In the data rows, the value 128 means zero.
Some points:
[ 80 194 156  94 134 120 106 103  57 127 162 109 115 186  99 171 110 136
 127 123  89 141 160 113 138 161 136 108 129 127 105 135 105 121 142  98
 185 182 204 106 150 107 104 129]
[166 129 103 130  83 101  60 153  89 128  56 112 149 248 119 102 164 115
 154 151  74 111 158 192 122 135 115 167 168 131 120 126 120 136 135 102
 117 115 199 126 131 128  97 170]
[120 169  84 119 127 140 130 182 158 106  95  87 173 129  72  94 116  81
 142 127  92 145 106 159 126 147  88 118 150 128  88 114 107 142 162 139
  66 125 137 105  84 113  66 171]
[121 146 144  88 130 124 117 105 108 201 141  92 154 129 135 117  98  99
  97 117 143 105 133 115 121  84  88 196  90 128 126 151 142 132 129  84
 122 110  89 138 132  87 123 115]
[120 105 111 124 133 132 156 228 118 144 132  76  93 115 151 132 118 129
  85 133 137  82 167 109  91 130 163 148 146 155 107  94  91  86 121 149
 166 123  96 123  80 192 161 129]
[ 94  82 169 101 119 119  96 114 128 142 177 135 118  97 173 145 116 123
 102  56  68 141  92 183 149 109 173 160  76  93 107 155 141 149  89 142
  82  89 123 127 136 138 109  85]
[147 128 128 180 166 145 128 126  95 188 180  80 101  94  81 137 101  77
 177  91 137 111  87  44 143  91  87 159  89 129 115 118  66 122 138 125
  91 161  69 149 156 126 134 195]
[104 145 108  61 120 101 134 101 119  83 137 147  84 114  93  97 106  99
 106 142 169 161 146  67 141 196 117 134  94 144 173 127 107  75 108  74
 164 162 108 127 147 152 152  74]
[ 89  84 123 110 166 124 105 134 134 154 137 125 130 134  89 143 126 119
 132 153 160 168 196 147 135 147 119  82 126  92 160 156 154 114 182 188
 145 184 143 124 139 121 127 152]
[150 110 130 126 139 101 135  87 172  15 130 111 133 119  83 122 165 128
 117 107 112 173 143  67 108 108 136 131 105 119 124 159 101 144 174 121
 124 113 129 120  71 129 108 117]
[ 82 170 199  84 139 140 105  65 151 204 132 143 148 161 108 114 203 107
  99  91 138 125  44 110 139 119 140 134 121 110 135  57 101 163 171 185
 116 180  59 142  80 125 144 120]
[ 92  99  76 132  83 121 107  88  90 149 106 129 168 214 117 102 162 124
 159 109 121 102 115 106 128 163 129 129 157  83 127 107 144  95  86 113
 179 105 217 151 149 163  79 104]
[168 149  92 134 122 123  87 135 125 193 215 147 129 117 164 119 147 168
 127 128 181  45 131 122 135  94  92 181 133 147 168  68 170 159 204 113
 141  96 123 130 198  82 131 124]
[ 54 147 170 107 196 138 110 148 122 108  81  99 122 121 166 166 138 109
  96 110  81 150 168 133 120 156 132 142 108 101 166 104 152 133 189 168
 125 208 162 110 139 143 158 114]
[ 70 137 147 196 141 132 137 157 137 131 170 113 109 101 114 168 101 119
 138 104 100 141  93 146 124 109 121 151 104 138  96 147 134 125  59 112
 141 176  81 126 133 125 124 113]
[146 137 197  93 114 145 135 131  91 122 191 178 140  69 119  98 113 129
 132 162  73 118  54 182 118 122 105 138 193 116 202 150  91 136  45 139
 168 116 137 141  83 106 132 155]
[117 131 194 111 106 135  98 139 142 112 151 135 112  70 142 111 130 142
 102 112  60 157  82 121 114 128 107 134 164 140 167 104  86 148  70 109
 112 148 145 158 100 157 109 129]
[124 126  78 179 119 162  28 129 156  75  82 172 102 186  56  46 126 144
 146 157 154  39 153 167  95  62 113 179 158 113 165 119 192  54  84  75
 162  98  74 108 191 179 140 104]
[115 148 113 124 150 135 190 135 128 126 155 116 119 156 139 163 156  57
 151  82 134 123 147 147 105 114 136 160 168 142 123 106 154 137 149 149
 100 158 152 110 138 127 119 183]
[124 146 119  99 152 161 141 138 112 139 134  95 135  80 124 108 159 136
  84 133  75 108 129 137  98 156 145 129  96 166 105 135 141 141  95 157
 115 104 126  99 106 127  99 109]
[115 150 138 134 136 123 156 136 111 132 105 100 155 104 129  83 122 123
 102  73  96 127 133 113 130 120 142 141  94 122 120 128 119 135 110 102
 165 114  91 113 148 139 168 111]
[144 129  77 100 199 124 163 137 148  96 110 107 158 137 144 124 118 183
 138  97 125 151 139 137 116 115 157 133  66 134 113 153 108 150 116  41
  93  94 121 126 134 115 153  84]
[ 20  65 118 134 145 135 114 107  58 188 189 234 128  60 131 191 121 182
 134  81  53 129 215 217 109 148 177  76 166 125 171 163  65 105 181 255
 122 148 164 123 153 129 130 167]
[148 133 132  68 131 149 112 107 176 219  62 100 147 107 132 109 112  90
  67 120 125 141 120  81 135 103 133 131  93 143 122  50 132 128 164 136
 157 130  89 127 143 120 111 105]
[156 134 159 116 121 125 140  97 168 111 110 154 109 109 155  94 122 150
 125 118 209 143  44 179 106 146 142 105 165 151 167 124  89 152 118 100
 131 133 131 146  86  91 106 161]
[152 103 117 147 108 138 161 201 163 164  95 150 110 109 132 127 154 147
 122 120 155  82 164 136 117 152 171 130 151 109  56 106 116 124 139 153
 109 132 106 118  91 127 146  91]
[132 140  28 138 146 144 115 159 137 161  94 130 136  78  96 198 128 134
 162 134 125 109 193 139 104 145 165 115 249  92 203 121 103 149 122  89
 129 110  88 164  73 194 138 120]
[147 142 143 115 155 157 150  87 153  46 129 133 112 130 127 123 147 102
 115 116 142 160 146  86  76 163 144 150 102 116 107 149 101 140 114 137
 127 124 122 107 138 117  86  97]
[168 103  64 139 150 145 162 184 117 109 147 148 143 123 195 159  90 144
 101 209 215  66 159 127 182 175 108  49 204 124 142 138  76  91 144  76
 141 132 102  94  98 140 104 127]
[152 135  87 138  82 118 106 109 166  90  95 129 133 126 120 147  79  78
  68 129 107 111 157 103 125 164  75 104 145 102  34 150 127 147 114 254
  85 135  80 104 114 117 137  93]
[ 94 173 100 196 113 122 207  23  81 108  99 100 110 237 148 135 125 116
 175 109 139 125 169 122 121 101 178 125  84 158 146 120 136 173  61 127
 214 173 160 144  86 119 162  54]
[161 136 104 110 143 164 148 143 114  72 134 119 150  63 132 152 132 137
 111 146 147  96 135  61 115 177 121 136 140 104 157 184 118 122 131 136
 100 135 133 161 128 150 126 172]
[ 80 146 130 149 136 111 173 136 124 150 130  80 117 115 188 183 123 160
 175 122 160 151 218 163 220 131 173  99 125 143 137 125 138 190 164 178
 104 158 130 122  92  93 119 170]
[144 136 132 156 170 142 130  96 112 119 113  96 103 131 138 102 105 122
 151 109 129 133 155 136  79 167 135 187 116 120 166 120 163 144 131 112
 118  96 120 148  67 150 145  66]
[102 109  81 156 162 145 115 179 143 135 182 124 130  75 103 141 149 145
 108 161 160  97 126 128 110 131 140 194 184 123 125 142 125 153 147 100
 126 102 144 130 139 108 165 114]
[171 123 103 104 113 122  87 161 134 148 153 122 125 103 143 120 114 160
 110  87 103 117 115 133 182 146 148 100 104  98 142 145 136 103  89 163
 118 120 111 116 139 129 142 146]
[169 120 132 131  96 130 132 126 118 125 155 101 142 126 114 106 132 160
 122 124 147 151  90 180 164 103 122  97 103 120 206 143 116 121  83  90
  78 133 135 105  91  94 119 108]
[123 132 115 182 139 137 125 144 145 142 122 104 175 104 155 116 142 140
 107 135 151 102 158  99 132 143  81 158 152 167  89 145 161 137 144 142
 110 124 103  87 140 147 149 122]
[ 84 143  78 189 126 122  98 127 113 104 173 105 139 209 139  95 145 149
 117 154 164  66 144 144 173  91  59 168 223 164 123 142 188 175 164 135
 133 118 148 156 139 178  95 133]
[127 171 201  88 102  90 179 127 142 155  87 201 153 164 119 144 208 105
 117 153 164 157  92  82 112 126 144 136 177 150 157  96  94 128 208 149
 108 152  87 133  66 141 141 144]
[147 158 184 159 120 132 121 154 121  79 137 151 162 131  84  97 108 166
 125 143 162 137 100 136 114 107 119 184  97  96 148 134 191  83 166 110
 116  82 135 111 225 109 109 118]
[138 135  97 154 139 123 125 114 179 116 137 135 136 150  95  87 102 144
 161 128 112 125 131 140 109 175 124 169 123 114 176 148 146  99 146 111
 146  98 100 128 146 174 146 129]
[172  98 135 167 146 122 124 111  99 164 177 136 146  76 142 141  70 120
 214 170  75 161 137 218 176  82 118  78 105 145 154 105 154 110  58  92
 150 116  93 122 107  74 119 126]
[105 120 131  89 130 138 182 122 110 103 128 100 101  78 177 103  96 130
 121 149  80 111 145 137 120 133  91 115 138 130 128 104 153 129 120  98
  89 131 108 114 122 116 114 130]
[143 144 120 178 163  83  87 178 112 132 146 139 118  78 128 106 117 129
 107 170  91 128 140 118 127  76  78 151 139  88 158 115 157 126 110 109
 124 139 157 131 191 142 122 120]
[104 123 123  62 166 100  78 135  87 112 115  88 120 104 187 127 104 104
  59 142  51 158  90  94 131 157 141  88 153 136 139 123 167 154 131  82
 137 115 161  97 140 100 127  97]
[148  97 117 112  79 138 130  94 141 130 124 121 158 216 139 145 157 119
 151 150 105  78 122 105 154 141 179  95 167 117 105 111 113 115 105  73
 144 137 225 166 153 133  92 153]
[151 146 120 129  53 208 158  69 123 119 176  84 145 188 134 211 147 108
 124  85 163  43 120 106 126 124  24 178 106 131 119 121 122 169 185 121
 167 119 238 163 187 112 140 188]
[147 130 106  75 148 141 116 111 144 140 157 158 117 138 102  94 125 134
  48 139 148 207 153 115 151 154 113 110 109 133 114 113 136  97 119  76
 100 153 119 116 141 128 117  97]
[126 138  47 152 124  98 112 100 142 156 128 152  95 161 124 171 162 145
 137 181 139  93 146 110 108 130 160 137 184 128  63 172 111 105 114 144
 141 107 197 148  69 228 116 114]
[ 76 114 102 190 133 115  65 203 148 147 177 172 119 135 131  87 126 119
 146 181 161  86 154  70 121  95 171 130 160  99 114 156 171 180 184 160
 124  93 109 156 194 215 155 153]
[159  91 155  72 144 136 120 132 130 173 117 144 121 162 131 156 136 174
 182  56 153 125 155 131 156 125 170 148 139 150  94 163  67 133 130 138
 133 103 178 124 161 166 140  98]
[133 129 153 147  64 118 146  79 131 127 120 101 105 226 142 170 181  71
 145 167 102 101 122 100 163 156 124 106 112 166 128 136  98 146 125  64
 220 125 237 159 140 145 108 114]
[160 121 148 193 123 127 156 123 128  47 134 105 131  73 127 120 136 124
 127 141 162 158  87 103  89 131 117 134 107 168 163 144 174 174 199 103
 120 128 158 113 178 157 100 168]
[102 111 141 122 136  94  84 111 124 122 111 142 107 152   5 120 113  94
  88 146 112 146 120 117 115 154 144 101 127 100 119 128 137  78 147  85
 126 132 122 137 158 150 157 117]
[129 128 132 116 152 105 126 206 138 133 109  97 143 155 103 155 123 106
 114 160 147 121 132  96 101 145 138 124 145 171 129 160 122 161 111 134
  76 108 102 164 100 116 104  89]
[140 137 101 120  95 181 152 140 153  87 102 122 130 129 126  90 127 135
 149 128 116 177 120  65 113 121 128 112 121 132  97 121 148 111 134 189
 139 160 106 135 124 120 151 109]
[145 159  55 103 129 117 172 113 129 150 142 121  93 135 150 152 118 104
  79 188 138 141 124  84 121 180 131 136 138 149 165 155 112 184 111 112
 128 126 109  89 116 159 145  70]
[113 131 204 119  37 120 135 122 111  71  93 177 127 111 145 117 107 140
  81 140 117 161  71 122 131 101  87 150 158 108  61 127  94 135  43 228
 160 101  89 133 112 110 126 179]
[137 153 176 155 153  86 118 136 140 125 134  95 148 151 160  86  95 128
 113 117 146 138 125 112  91 101 175 158 110 148 147 135 156 154 114 126
 110 141 135 134 130 126 142  92]
[150 130 111 104  83 123 137 126 118 103 126  98 135  45 179 117  79 122
 115 138  86 125 162 177 122 126  81 127 104 158  35 154 119  97 130 175
 162 132  77 176 163 119 120 112]
[116 132 139 127 113 113 129 149 161 130 146 123 143 181 145 145 132 110
 171 105 143 171 113  64 108 121 106 105  93 121 128 110 111 121 134  99
 150 132 134 112 118 136 117 135]
[198  72 131 125 117 139 187 166 139 183 118 131 102 176 164 130 159 216
 210 114 190 118 103 199 187  88 179  46 110  98  90 131 124 116 119  51
 111  89 128 102 141  53 131 115]
[142 159 156 159  97 133  73  65  66 108 174 189 129  58 134 108 131 103
 154 112  68 155  78 188 129 110 100 109 179 166 148 172 106 120  63 115
  77 128 139 151  84 120 179 154]
[ 89  96 152 147 195 112 133 146 115  56  92 142 107 144  88 136 106 188
 163 107 140 143 153 169 118  95 145  82  88 117 166 143 195  81 204 197
 112 154 167 121 141  93 100 123]
[161 104 208  83 176 112 153 111 159 121  99 206 112 136 156 135 154 223
 147  96 183 152 140 193 176 150 114  38  76 115 147 118 149 105 171 185
 155 106 175 180 140   6 148 170]
These points spread out most along one direction. Take the direction at right angles to it along which they spread out most. Go by this last direction. How far along it is each point below, from 0 to 99? 50 is the average, and the first point above lies past it. One standard deviation of the points above along it is 16.
[100  97 180  89  93 148 149 191 111 169 119 141 128 179 124  90 139  85
 118 108  90  82 115 104 110  95 185 184  97 105 104 166 114 137 135  90
 180 159 220 146 138 134 107 100] 62
[140 122 145 160 145 118 156 130 114 141 143 122 120 116  91 104 150  82
  96 128 169 148 133 104 102  93 126 152  95 103 141 124  96  75 139 106
 123 134 107 142 181 166 138 161] 39
[ 57 137 187 103 141 126 152  96 139 129  84 146 113 108 149 143 102 123
 113 137 145 149 121  97 134 160 135 112 131 151 160  91 105 119 166 145
 132 171 151 118 103 115 125 146] 58
[156 122 132 163  83 109 130 122 128 108 116 147 123  76 107 134 126  88
 152 143  94 124 123 117 138 100 121 108 126 164  79 114 155 112  37 184
 126 172  85 105 142 103 117 151] 40
[123 132 103 165 129 160 118 113 155 139 122  76 166  96 102 143 174  84
 213 109 148 135 102 125 100 101  92 159 109 118 132 140 106  72 158 112
  95 147  89 119 141  92 140 201] 46
[135 133 162 157 133 149 147 160 133 105  93 180 127 120 127 136 101 107
 162 145 135 115  97 141 173  97 144 156  72 156 103  96 109 121 115 107
 114 121  97 132  91 120 134 123] 49
[127 139 116  44 124 131 112 135 124 116 131 124 168 123 120 146 138 159
 115 117 119 121 137 137  94 157  95 139  81 125 167 108 165 133 129  59
 103 176 109 114 119 164 117 127] 44
[181 127 101 143 119 130  95  68 120 180 110 176  85 100 162 106 188 183
 131  18 101 185  68 134 110 148 165 107 107 103  99 138 168 150 104 172
 143  15  97 150 132 151 138 138] 55
[ 94 139 129 152 120  93 128 136 181 177  57  98  84 168 131 103 101 126
 124 143  78 148 149 120 110 107 134 122 133 112 129  88 144 152  98 144
  94 107 101  91  73 129 140  93] 41
[168  69 143 125 125 108 162 128 120 105 145 136 159  99 165 136  70 166
 102 187 159  99 110 232 161 163  98 119 142 117  65 134 129 136  72 167
 158 123  98 131 110  79 145 166] 55
[116 147  81  66 112 137 114  97 135 104 131  88 145 142 104 146 130 111
 125 169 155 158 127 161 129 151 106  88 111 115 124  91 111 151 125 128
 113 121 139 140 127 150 145 116] 52
[131 121 181 170 129 123 110 123 117 127 144  95 139 110  89 140 113  60
 208 119 133 149 135  89  86  88 120  96 110 145 131 129 132 109 114 116
 121 109 106  82 106 140 143 154] 44
[137  84 143 111 149 131 152  98 125 154  77 184 110 152 145 149 119 236
 137 146 171 147 111 150 194 134 150  84 133 137 133 112 110  80 177 162
 109 124 123 128 147  45 153 154] 80
[173 110 116 155 114 121 115 142 130 131 105 161 117 115 143 156 153 111
 116 132 140 162  90 129 181  91 154  92  86 137  70 132 149 131 118 148
 125  90  79 118 145 116 113 167] 51
